Where one turn sends some rows of the set: a few examples, then the rows asked
Lameb: [ 39  -2  -5  -6  -1  -6  -7 -12  -3  -2  -5  -7   3   5]
ret: [ 26  -1  -5  -9  12  -8  24 -12 -11   0  -7 -20  10  12]
Denop: [ 31   3  -2  -8   0 -10  25 -20 -10  -3  -4 -12   9  11]
rotud: [ 30 -16  -4   1   4 -31   8 -20   8  -6   0   1   3  12]
nofas: [ 16   9   9  -3 -11 -13  -7  -9  -7 -11   1  11   5  25]
lezu: [ 25 -19  -6   1  18 -30   9  -8   8  -6  -3  -8   5  16]
Tir: [-12   3   0  -2   9 -20  -2   0  -2  -5  -4  -7   3  25]
kugim: [-12   1  -3  -4   1 -15 -10 -16  -8   1  -2   1   4  18]
veb: [ 40   2   0  -4   2 -12   1   0   4  -9  -5 -11   2  12]
lizo: [ 27  -2  -6  -9  10  -6  21 -18 -15   2  -7 -17  10  10]
Teso: [ 29 -16  -3   2   8 -32  11 -11   9  -7  -1  -3   4  16]
san: [-10   1  -7  -2  10 -12  17 -10  -5   1  -5  13   4  11]
vuzu: [ -9   4  -5  -2   8 -14  19  -7  -3  -2  -4  12   3  14]
feb: [ 15  10  11  -4  -1 -15  -2   6  -3 -14  -2   4   4  30]
miku: [ 25 -23 -10  -2  15 -25   2 -20   2   1  -4  -5   6  10]
zezar: [ 23 -23  -9  -1  20 -27   4 -12   4  -1  -4  -9   5  12]
rus: [  9   5   6  -6  11 -11  -5  11  -5  -9  -5  -5   6  31]
vufad: [ 29   0  -4  -8   3  -7  22 -22 -13   1  -5 -13  10   8]
pabos: [ -7   8   4   0  -8 -23   0 -12   0  -9   0   5   2  23]
dobut: [  5  -1   2  -9  16  -6 -14   3 -12  -2  -6  -7   8  26]
migu: [ -8   2  -6  -3   7 -12  17 -11  -5  -1  -4  14   4  11]
Neref: [ 30   3  -1  -7   4 -11  28 -13  -8  -5  -4 -15   9  14]
zas: [ -8   5   1  -2  -7 -18  -6 -19  -4  -4   0   5   3  18]
kena: [ 28   2  -2  -7   8 -10  27 -10  -8  -3  -7 -18   9  14]
bilar: [  8  -1   0  -9   7  -2 -19 -11 -18   1  -4   0   9  20]
nani: [ 42   1  -2  -4  -3 -11  -2  -8   1  -7  -5  -7   2   8]
suvu: [-10   1  -7  -3  11 -12  17  -8  -3  -1  -4  12   3  13]
tafog: [ 37  -2  -3  -6   9 -10  -1   3   2  -7  -8 -16   3  12]
Lidov: [-10   1  -6  -2  10 -13  18  -7  -4  -2  -5  12   3  14]
Bez: [ 35  -5  -6  -8  12  -7  -5  -1  -1  -2  -9 -17   3   9]
foro: [ 27 -20  -7   0   8 -27   3 -24   3  -2  -1   0   5   8]
fuda: [ 13   4   4  -7  -6  -6 -16 -17 -15  -3  -1  10   7  20]
toz: [-14  -1  -4  -4  10 -15  -8  -9  -6   0  -4  -5   5  20]
Veta: [ -8   2  -6  -2   7 -13  18  -9  -4  -2  -4  15   3  13]
seke: [ 37  -6  -7  -8   7  -5  -9  -8  -4   0  -7 -12   4   6]
mipa: [ -9   7   3   0   0 -24   3  -2   1  -9  -2  -2   2  26]

Denop moves to Neref
suvu moves to san
Where do these go?
seke moves to Lameb
lezu moves to zezar
zas moves to pabos
bilar moves to fuda

